Look-ups in named tables: a row name and a column name give one cell, copied from the table.

Pitikar =
	Resa	Zes	Bif	Lenok	Fiseko	Fifenek	Varefom	Nub	Torive	Rugilo
Zub	1.046	-0.963	1.440	0.843	-0.562	0.583	1.655	0.430	2.466	4.258
Gelo	0.549	1.925	1.334	2.059	1.297	1.214	0.983	2.131	0.003	0.331
Vuk	0.425	1.222	1.700	2.163	0.426	0.797	1.106	2.101	0.120	1.810
Suk	0.806	0.321	-0.345	1.260	2.492	3.264	2.387	0.769	4.002	-0.442
Rologev	-0.140	2.853	4.959	3.572	-2.757	-3.166	-1.035	4.250	-6.253	5.165
Fatakig	0.490	2.362	0.653	2.161	2.428	2.208	1.260	2.200	0.633	-1.387
Viz	0.487	1.905	0.918	2.114	1.822	1.836	1.274	2.094	0.659	-0.364
Nilesot	0.854	-0.459	-0.137	1.077	1.766	2.919	2.520	0.461	4.407	0.904
Bok	0.512	2.225	1.042	2.139	1.849	1.654	1.068	2.219	0.170	-0.551

Lenok of Bok = 2.139
Zes of Vuk = 1.222
Bif of Zub = 1.440
Bif of Fatakig = 0.653
Resa of Bok = 0.512
Rugilo of Suk = -0.442
Zes of Suk = 0.321
Fifenek of Suk = 3.264
Nub of Zub = 0.430
Torive of Suk = 4.002
Varefom of Viz = 1.274
Fiseko of Vuk = 0.426
Bif of Rologev = 4.959
Resa of Zub = 1.046
Varefom of Suk = 2.387
Zes of Rologev = 2.853
Torive of Gelo = 0.003
Zes of Nilesot = -0.459

Rifafo:
|  | Zam | Gezut | Fibosi | Sol | Bim | Zovifon | Vupi | Fus |
|---|---|---|---|---|---|---|---|---|
| Tere | 39.65 | 69.20 | 55.84 | 61.53 | 60.09 | 56.40 | 54.39 | 62.29 |
| Sep | 24.67 | 49.24 | 64.91 | 61.14 | 86.72 | 23.90 | 55.47 | 37.52 |
| Feliti | 87.83 | 63.31 | 62.46 | 61.27 | 46.14 | 75.55 | 72.97 | 64.45 |

What is the Bim of Tere in Rifafo? 60.09
What is the Sol of Feliti in Rifafo? 61.27
What is the Zam of Feliti in Rifafo? 87.83
What is the Gezut of Feliti in Rifafo? 63.31
What is the Sol of Tere in Rifafo? 61.53
What is the Bim of Feliti in Rifafo? 46.14
What is the Zovifon of Feliti in Rifafo? 75.55
What is the Fibosi of Tere in Rifafo? 55.84
What is the Vupi of Tere in Rifafo? 54.39
Row with the largest Zam: Feliti

Papez
fields: Zosadu, Regelos, Vete
Dolu: [0.815, 0.582, 0.597]
Bamagu: [0.440, 0.198, 0.343]
Fupasof: [0.503, 0.271, 0.581]
Lifu: [0.480, 0.352, 0.566]

What is the Vete of Lifu in Papez?
0.566
What is the Regelos of Lifu in Papez?
0.352
What is the Vete of Fupasof in Papez?
0.581
What is the Vete of Bamagu in Papez?
0.343
What is the Regelos of Fupasof in Papez?
0.271
What is the Zosadu of Lifu in Papez?
0.480
What is the Zosadu of Bamagu in Papez?
0.440
What is the Regelos of Bamagu in Papez?
0.198
What is the Regelos of Dolu in Papez?
0.582
What is the Zosadu of Fupasof in Papez?
0.503
What is the Vete of Dolu in Papez?
0.597
What is the Zosadu of Dolu in Papez?
0.815

Sug =
	Narin	Rona	Mukogo	Zef	Kaze	Satep
Tuv	52664	37662	37580	37724	33972	25811
Sokasuf	14709	44234	47276	21215	37445	18679
Kamozod	13167	24620	27432	40526	36169	59000
Peb	70650	46328	46524	26828	20474	38450
Duteli	44234	30034	37143	38731	30607	36432
Vipi	61763	25546	28216	15953	34930	28448
Kabeto	29801	29832	46033	34275	39587	33984
Mir	20154	43449	52782	25500	56353	36899
Sis	69580	38833	75047	29681	26132	33948
Buk	23059	20724	44795	14612	31990	42080
Deduf	40971	20619	39074	24448	35525	38860
Zitaz	2133	23413	14880	11105	39837	31430
Doro	34242	13858	24527	38300	31817	25945
Vokani	25111	32451	42056	16173	21311	15126

Narin of Vipi is 61763
Narin of Zitaz is 2133
Satep of Vipi is 28448
Satep of Sis is 33948
Rona of Kabeto is 29832
Mukogo of Peb is 46524
Zef of Duteli is 38731
Mukogo of Kamozod is 27432
Rona of Buk is 20724
Rona of Zitaz is 23413
Satep of Deduf is 38860
Narin of Kabeto is 29801
Zef of Kabeto is 34275

Noforal =
columns: Dimade, Vali, Duvato, Kipofe
Zarenu: [5.6, 5.5, 5.9, 6.7]
Lumo: [4.0, 4.9, 5.9, 6.3]
Zede: [6.5, 5.7, 9.0, 4.9]
Vaf: [6.6, 4.2, 1.9, 5.8]
Nirez: [6.3, 6.4, 6.1, 6.2]
Tar: [6.4, 6.5, 6.2, 3.0]
Pef: [5.9, 8.3, 7.2, 6.5]
Kef: [6.0, 4.3, 8.1, 5.1]
Nelobe: [7.6, 6.8, 1.4, 6.7]
Tikazer: [5.3, 5.5, 6.0, 6.9]
Rinike: [5.7, 6.1, 6.1, 6.1]

Dimade of Vaf is 6.6
Vali of Pef is 8.3
Vali of Zarenu is 5.5
Vali of Kef is 4.3
Duvato of Kef is 8.1
Dimade of Lumo is 4.0
Duvato of Pef is 7.2
Duvato of Lumo is 5.9
Vali of Lumo is 4.9
Kipofe of Nelobe is 6.7
Duvato of Zede is 9.0
Duvato of Tar is 6.2
Dimade of Nirez is 6.3

